In the data rows, the value 128 means zero.
A hidden rule labels the rows of this table. It goes by one to three of the table's principal directions, not those with the most spread.
[120 104 131 134 106 102 130 122 135 137 125 152 128 137 129 143 143 133
 136 127 122 114 153 122 125 127 145 130 133 114 137 120 115 141 130 129
 138 133 126 111 138 119 128 123 134 135 130 144 115 131] F
[146 116 156 161 131 103 182 132 144 154 178 146  80 158  62 129 201 170
 124  93 184  89 136  70 122 119  92 153 142 124 143 121 122 152 164 145
 112 127  95 109 203 109  89  91 157 145 159 148 126 147] C
[136 115 124 118 104 162 151 116 151 115 120 132 100 130 151 113 121 132
 128 175  97 112 135 117  94 114 107 105 155 113 142 117 144 124 132 127
 114 117 157 150 129 120 116 133 117 113 128 102 118 127] M
[188 122 200 135  78 150 243 158 157 176 166 145  80 195  96  93 222 188
 107 110 184  89 177  14  74  64  57 122 163 132 163 125 157 131 181 167
 113 112 122 119 199 118  61 111 113 141 125 118  99 135] M
[108 134 110 102 177 165 117 109 133  96 119 102 117 120  99 116  89 133
 131 137 108 140 117 130 119 172 119 154 157 131 125 142 122  95 121 130
 133 128 129 132 122 145 124 122 154 111 131 125 153 123] C
[ 96 188 102 112 200 112  44 137  59 121 126  84 178  79 113 151 102  83
 125  86 130 178  87 199 182 169 160 155  69 148  92 146 106 123 108 127
 147 156 104 133  83 155 173 147 140 128 115 148 174 115] F
[141  96 128 158 153  71 199 138 194 168 155 125 107 138 112 130 153 165
 135  93 160 100 101  90 150 135 109 131 118 166 162 136 137 119 137 145
 104  98  90  93 149 117 112  88 144 129 143 115 147 156] M
[ 84 192 129  62 146 187  43 127  67  80  70  90 165 103 194 101  66  71
 132 150  71 166 127 203 141 143 138  91 123 132 117 144 147  88  72  90
 140 126 154 159  64 172 172 174 107  85  86 120 115 137] F
[147 109 111 139 102 130 123 131 128 130 125 157 142 136 142 131 107 130
 120 162 145 139 130 120 132 114 143 109 127 128 131 113 134 127 132 123
 130 130 153 139 118 113 144 146 105 138 124 108 118  97] C
[150 158 124 126 174 147 159 140 132 134 149 122 120 152 122  93 138 131
 116 126 165 129 104 122 139 138  99 114 142 151 142 138 154 101 135 111
 116 119 118 141 149 139 139 118 143 109 117  99 123 129] M
[124 139 129 118 147 139 122 134 114 125 129  98 138 116 126 127 118 127
 123 118 135 149 117 131 136 129 110 135 121 148 125 144 133 115 121 146
 119 118 126 138 112 133 120 134 117 126 121 121 144 127] C
[138 118 133 126 121 117 145 129 127 140 132 126 140 143 127 133 138 131
 128 113 144 138 147 121 123 125 119 137 137 132 136 142 129 126 133 142
 132 121 122 125 137 128 118 125 129 129 115 126 119 119] C
[150 143 122 102 124 188 131 130  99 118 128 111 135 127 128 118 121 124
 110 168 127 163 142 112  93 117 103 129 149 128 124 132 141 111 147 157
 132 135 162 171 113 128 119 158 104 126 104  99 137  82] F
[138 129 164  94  60 192 116 135  74 121 110 178 133 169 145 104 151 127
 106 190 105 120 204  98  68  78 143 101 167  80 119  98 113 133 142 116
 159 160 191 144 131 125 123 167  92 143 111 144  70  99] F
[121 145 115 167 143  50  90 133 144 137 118 170 157 145 150 133 107 104
 153  79 177 118  94 183 214 158 177 100  85 143 134 122 145 134  98  45
 142 122  77  89 144 142 198 110 158 116 130 136  95 156] M
[129 135 114 130 167 127 150 123 150 126 141  92 129 122 117 126 111 132
 125 105 137 137  98 128 136 153  98 144 146 162 141 162 139  97 119 145
 103 101 108 128 121 135 121 116 150 114 118 104 159 129] F
[147 149 127 171 195  61 158 146 132 175 188 123 127 139  62 147 190 146
 127  45 217 124  90 115 180 150 107 162  98 165 136 140 127 142 156 142
 123 131  58 103 176 125 133  90 173 142 137 139 155 144] F
[128 144 126 106 136 160 128 135 105 126 133 120 126 133 130 111 119 129
 111 156 122 134 133 120 120 123 116 117 133 130 132 123 132 109 129 134
 122 128 153 148 120 131 131 147 110 122 118 111 132 107] F
[139 153 145 115 117 152 148 140  99 141 147 136 128 154 116 113 162 134
 107 137 133 126 166 101 108 117 122 132 147 120 133 126 128 122 148 145
 134 141 140 137 146 131 124 145 124 134 109 127 123  98] C
[132 141  95 103 141 164  89 127  88 110 117 103 163 109 156 130  73 103
 116 167 130 183 113 159 137 131 116 113 123 145 124 137 143 101 115 137
 123 120 163 176  82 130 150 168  94 117  99  87 140  83] C
[115 106 142 127 141 110 161 132 140 149 150 110 124 142 103 130 130 162
 119 111 129 115 135  90 130 130 108 145 136 151 142 138 112 104 124 154
 111 104 121 104 131 123 101 116 124 140 135 131 145 131] M
[101  97 127 129 137  87 130 125 166 129 102  96 138 105 163 136  91 126
 151 106 101 131 102 151 153 141 135 122 104 158 135 150 129 111  90 121
 112  92 108 103  94 132 122 109 120 116 137 128 138 166] C
[157  88 111 130 121 150 178 119 168 132 135 120 114 129 132 127 121 147
 122 163 121 130 122  99  88 113  95 128 158 132 138 131 136 121 147 158
 112 112 153 148 122 110  98 121 117 129 128  92 136 113] C
[145 115 163 121  78 164 176 125 130 136 145 136  93 156 113 119 170 157
 115 155 113 101 175  69  68  92  90 130 170 104 138 115 129 135 157 155
 120 125 151 139 158 113  82 132 114 140 131 127 113 117] C
[106 103  90 102 188 142 148 115 145 118 129  36 136  75 132 140  78 129
 125 139  81 171  87 141 116 159  90 161 134 175 130 176 119  82 109 193
  90  90 135 152  66 126  92 124 118 114 123  93 200 116] C
[125 109 111 161 108  87 114 115 153 125 124 163 126 129 136 146 115 122
 144 129 138 112 114 144 151 140 153 117 125 123 136 117 131 141 120  95
 125 123 114 112 138 115 153 118 146 128 140 128 117 133] M
[154 102 124 103  99 159 155 124 126 129 112 127 141 147 154 123 116 127
 125 168 134 160 159 107  88 112 102 116 164 133 150 144 147 101 139 150
 132 113 158 155 115 122 115 146 106 116  94  92 110  90] C
[109 141 149  86 151 178 154 132 131 118 122  72 111 120 147  94 119 138
 120 142  70 124 133 122 102 120  91 123 138 135 126 138 135 100 113 146
 109 107 148 144 108 144  93 130 101 111 126 118 138 151] F
[ 89 131 123 110 159 128  99 118 121 108 117  76 131  91 124 137  91 122
 135 111  90 141 107 156 139 151 124 151 111 139 112 147 113 116 100 141
 116 115 121 126  98 140 115 125 127 121 140 140 161 144] M
[128 112 134 121  63 159 109 131 130 116  98 162 117 114 184 119 118 119
 125 199  67 103 143 132  98  78 158  77 114  88 114  77 126 157 124 107
 134 146 187 145  97 113 136 156  76 137 140 127  99 134] M
[145 124  91 134 162 138 155 121 151 128 148 116 119 122 129 122 114 130
 121 153 135 134  95 131 130 142 103 123 142 145 142 132 144 112 136 136
 106 114 135 154 126 119 133 123 134 115 124  86 147 112] M
[119 105  93 153 181  55 118 117 166 141 126  88 155  75 108 185 119 115
 155  54 140 150  71 166 158 165 135 174  96 162 121 167 108 142 121 162
 130 122  72  97  96 130 128  93 172 131 132 141 182 157] M
[137 144 103 155 166 115 109 129 119 120 146 127 136 124  94 128 106 125
 126 110 176 155  94 145 169 161 147 152 105 140 107 134 130 129 132 111
 129 137 104 132 148 129 147 119 145 135 145 128 147 103] C
[147 114  84 145 141 112 111 130 127 136 128 142 163 110 135 148 102 113
 124 149 141 159 100 148 142 136 164 129 106 136 112 120 118 131 138 127
 144 147 140 136  96 117 160 138 121 143 123 112 144  90] C
[128 144 124 125 172 123 159 135 125 146 160  90 136 135 101 124 130 140
 112 102 144 139 114 111 137 150  97 153 142 167 141 160 128  90 129 158
 107 107 109 125 127 134 118 123 143 125 113 109 164 111] F
[152  80 137 200  64  73 140 123 152 144 156 216 102 164  96 148 165 154
 131 127 184  78 138  95 137 102 156 123 131  96 128  89 111 182 151  93
 125 139 117  97 192  87 127 104 143 166 174 155  87 131] C
[114 155 137 127 162 118 132 131 108 138 155 100 119 125  96 129 154 133
 126  97 126 126 129 131 140 147 120 157 110 127 115 130 119 135 137 138
 128 135 103 126 151 135 118 117 141 132 138 147 148 129] F
[137 121 138 120 126 131 162 137 123 144 142 123 133 151 120 119 142 144
 114 125 145 134 152  99 119 123 113 137 146 142 144 145 129 109 135 155
 120 117 131 127 138 126 110 130 121 131 114 120 129 109] C
[133 112 134 149  97  94 145 124 139 151 144 180 121 161 118 140 159 139
 128 133 131  89 154 107 122 123 149 121 144 108 142 104 114 142 144 108
 140 138 125 101 156 115 142 121 147 142 131 140 104 121] M
[154  88 109 154 104 132 155 113 158 125 142 159 107 137 106 139 132 146
 124 159 145 116 126  96 100 122 121 135 164 117 137 120 123 138 152 140
 119 129 142 133 146 101 114 119 141 140 141 113 129 106] M
[109 149 134 102 122 167 111 118 116 101 111 109 123 122 144 113 105 117
 127 146  88 130 140 141 113 135 121 124 147 118 125 134 135 112 112 122
 125 122 143 143 116 142 126 143 124 112 118 124 128 127] C
[149 115 135 165 149  70 177 145 161 168 164 140 123 160 109 125 154 156
 127  83 197 111 107 102 170 129 109 124 114 165 155 136 143 122 135 122
 107 101  87 100 166 119 127  97 140 133 137 117 123 144] C
[172 106 152 155 147 102 239 138 148 188 207 133 101 186  44 132 224 185
 105  86 195 103 157  37  94 121  71 179 174 143 154 146 114 127 190 187
 116 121  95 108 204 107  71  88 165 155 130 129 139 108] C
[106 137 141 146 153  49  97 143 100 166 140 141 163 118  95 170 179 117
 135  49 148 119 126 148 161 137 173 160  86 132 111 134  78 159 129 135
 159 162  82  72 123 134 146 111 163 157 131 191 140 155] M
[133 136 146 124 140 129 147 137 119 147 146 126 142 153  89 129 150 149
 115  99 148 130 151  89 121 133 121 157 148 141 130 140 114 111 142 153
 143 134 115 106 136 136 117 127 141 145 114 140 138 115] F
[129 105 121 142 107 120 129 122 146 125 123 139 126 120 135 139 118 134
 132 142 122 124 125 119 127 123 135 124 132 129 132 122 128 133 126 134
 122 122 134 125 119 114 126 129 120 136 134 123 132 127] F
[150 135 139 143 116 111 137 135 110 145 150 160 118 150  96 134 177 132
 124 108 173 119 151 116 126 118 133 141 119 102 125 115 122 164 159 129
 144 154 116 126 179 123 126 120 143 140 135 148 110 116] F
[117 141 127 148 125 102 112 123 139 117 125 127 107 106 143 133 140 111
 145 106 129 111 106 164 154 132 130 118 103 119 129 125 142 160 115 109
 110 123 104 131 147 126 134 114 141 114 146 138 124 165] F
[106 132  99 125 168 119  83 126 126 106 107  99 162  96 133 135  64 111
 134 109 127 165  91 169 169 163 154 144 104 155 112 153 122 107  95 125
 128 122 118 122  87 143 148 131 130 123 128 127 159 125] C
[118 144 135 129 147 101 102 141 103 141 132 134 141 125 108 137 143 125
 128  95 146 130 128 141 156 132 153 139  89 124 113 119 109 146 129 122
 149 151 112 110 134 137 142 125 132 140 136 159 130 136] M
[110 139 129 130 111 102  80 126 114 122 106 117 145  89 157 157 130  95
 146 101 104 133 122 181 143 118 148 125  86 111 108 125 122 169 112 126
 138 140 118 129 106 133 139 134 122 128 129 152 126 156] C
[145  74 145 189  82  73 182 112 197 146 154 198  72 168  98 140 183 168
 146 116 160  53 139  81 121 115 124 125 158 102 154 100 125 170 152 103
 116 119 100  87 205  95 107  80 168 143 171 148  92 168] F
[112 166 136  97 154 190 125 131 104 105 133  84 119 118 121 101 112 131
 108 143 102 139 126 118 115 135  97 136 151 142 124 144 136  94 117 151
 108 119 145 153 111 142 112 148 117 117 118 114 155 121] F
[110 161 114 109 166 127  94 135 119 119 105  80 155  92 166 124  86  98
 140 115 105 161  91 182 164 148 135 116  83 154 116 141 147 110  99 113
 129 118 117 140  83 152 155 138 112 106 115 114 148 139] C
[145 141 144 147 154  80 139 148  96 175 170 162 150 178  78 137 182 143
 118  78 204 125 144 106 158 133 134 144 117 138 131 122 111 132 155 115
 156 147  93  97 172 129 147 114 152 152 121 152 108 116] F
Which label does each new row get?
[141  67 136 130 113  97 176 140 146 168 139 123 156 144 118 150 134 163
 113 115 152 138 146  72 111 104 110 145 149 168 154 157 105 101 131 192
 116 101 136 100 100 108  92 126 110 154 111 119 143 114] >> C
[120  80 145 139  63 110 129 115 157 124 101 162 116 126 153 145 141 131
 146 139  90  96 159 124  98  98 153 119 136  91 125 110 110 167 124 122
 137 133 142 107 129 111 108 119 120 140 146 158  96 157] >> F
[106  92 129 148 105  87 110 120 159 122 107 142 122 109 146 148 115 128
 148 116 111 104 113 144 143 122 151 119 111 124 128 122 115 149 104 114
 120 119 120  99 115 118 126 112 130 133 153 150 122 171] >> C
[160 128 157 114  82 168 173 136 120 144 141 145 114 163 124 116 172 149
 111 154 136 120 180  70  78  88  93 119 166 113 145 117 142 129 162 160
 133 131 154 146 150 119 101 146 107 136 106 114 107 104] >> F
[126 136 113 109 151 150 126 127 135 120 113 103 134 106 150 121 107 113
 128 146 100 140 103 144 117 134 121 117 132 143 130 138 134 106 119 132
 123 123 140 140  90 137 135 135 126 112 114 107 145 130] >> M
[138 135 134 141 147 125 152 131 148 131 139 145 119 162 119 101 132 138
 128 118 155 111 118 118 140 140 124 120 148 138 137 132 140 110 127  91
 124 118 110 113 157 135 137 108 151 119 132 122 107 140] >> C
[115 153 153  70  93 182  88 141  76 114  83 115 167 132 192 106 101 103
 120 160  81 157 176 151 109  94 136  93 123 113 116 123 137 112 104 121
 153 133 177 153  81 151 138 177  69 118  89 126  92 119] >> F
[162  99 103 132 160 139 197 124 181 140 143 114 126 145 125 113 118 145
 119 140 143 134 103 101 103 137  93 132 174 161 152 157 141  89 141 148
 109 101 130 132 123 122 111 106 146 117 114  81 141 116] >> M
[129 126 125 140 101 122  99 126 130 112 109 158 122 123 143 127 117 116
 138 137 134 121 127 148 140 121 157 110 109 104 118 108 133 155 122  96
 137 141 133 128 138 126 145 130 124 127 143 139 105 136] >> M
[141 145 149 111  82 185 120 140  93 116 120 172 108 155 147  93 144 130
 110 191 126 115 168 104 104  89 134  86 140  94 129  88 142 137 140 105
 137 150 177 157 146 123 136 160  90 129 126 124  84 112] >> F
[152  70 160 170  82  73 209 125 178 175 164 188  91 177  84 150 223 176
 132 101 162  64 175  50  93 102 117 146 171 109 162 117 106 164 171 155
 130 130 103  79 196  96  86  86 165 157 145 158 102 152] >> F
[118 145 143  80 100 193 110 133  89 109 105  98 146 122 149 115 101 125
 110 159  87 158 172 118  96 108 118 129 140 119 118 134 131 109 119 164
 134 130 173 158  93 140 110 172  81 128 101 121 133  97] >> C
[114 122 165  97  93 199 140 126 104 105 126 132  94 148 107  96 138 157
 105 172  93 109 182  73  73 104 115 136 174  99 123 118 110 118 133 151
 121 136 173 138 142 124  81 145 105 139 141 147 118 119] >> C
[147 112 120 140 123  86 132 138 126 158 135 130 154 116 115 166 155 128
 129  90 168 149 134 122 137 117 132 150 103 138 133 140 119 153 147 176
 142 140 112 119 123 120 124 128 128 145 114 135 145 116] >> C
[ 94 161  98 119 158 127  67 103  87 101 130 129 136 110 113 147 120  93
 136 127 100 134 135 187 142 174 157 153 131  94 108 123 108 146 122 110
 149 157 121 141 137 139 161 135 166 119 125 152 135 115] >> F
[119 145 116 112 126 148  94 132  90 118 121 120 150 114 154 126 105 107
 117 155 109 149 130 157 135 121 139 114 115 125 115 122 127 125 115 126
 127 134 156 154  99 129 145 158  99 128 116 119 128 107] >> F
[136 142 106 153 174  83 134 153 148 154 140 118 147 112 144 123 114 123
 128 105 160 138  66 147 191 141 145 108  72 177 133 129 145 115 117 111
 113 116 102 116 107 131 163 119 120 125 131 105 153 137] >> M
[126 154 163 115  98 166 116 132  92 117 131 161 110 163 112 102 157 138
 117 138 129 107 184 110 113 108 135 125 139  81 114  97 125 151 141 108
 151 156 146 134 174 135 122 140 117 138 136 159  86 127] >> F
[128 150 124  92 153 167 132 140  90 131 136  90 143 123 156 109 121 114
 105 157 111 151 123 140 117 114  93 108 134 149 134 142 136  96 119 147
 107 114 160 167  94 133 126 153  97 114 100  94 134 112] >> M
[120 106 125 154 138 110 159 117 171 130 150 133  88 125 104 128 140 152
 132 127 113  86 108 110 126 138 124 138 135 122 131 116 117 139 134 124
 106 120 116 110 153 113 109  97 150 134 165 135 142 153] >> M
[114 142 119 132 119 105  91 114 114 116 113 168 134 139 133 137 130 100
 144 125 130 118 140 161 143 155 165 120 136 106 134 122 126 136 121  82
 151 146 112 115 145 137 170 128 166 114 119 145 103 127] >> M
[105 217 120  79 173 176  38 137  51  95  95  79 162  86 158 113  84  67
 129 127 102 181  99 209 155 148 140 112  77 128  92 132 145 114 103  95
 151 152 134 168  80 173 178 168 113  98 102 124 140 118] >> F
[133 136 146 119 105 120 131 144  93 152 137 146 152 152 132 131 159 128
 113 121 145 132 171 113 127 108 134 124 131 127 139 129 121 129 135 147
 139 137 137 125 132 127 132 148 113 140 102 135 112 108] >> F
[131 112 127 123 106 144 131 124 133 124 122 124 121 117 130 133 119 136
 125 152 107 129 136 113 106 115 127 130 129 119 123 119 123 133 135 147
 127 130 149 137 115 120 113 138 109 136 134 124 137 116] >> M
[137  57 145 134 110 110 190 120 201 144 118 116 107 130 124 140 131 169
 143 119 117 107 126  76  92 109  94 135 151 146 150 140 123 119 132 162
 115  94 123  97 118 114  75  96 126 134 142 123 133 164] >> M
[125 126 139 147 132  96 152 111 163 128 135 103 105 117 104 148 158 128
 151  69 133 113 120 132 121 146 102 163 138 127 134 158 132 148 134 145
 117 114  76 110 161 132  98  91 176 118 138 145 143 161] >> M
[132 107 155 132  64 131 133 128 123 132 123 153 122 142 136 137 150 139
 125 140 123 111 168  99 102  91 125 120 144 109 134 117 123 147 133 142
 127 127 146 124 136 112 107 140 108 144 128 140 105 128] >> C
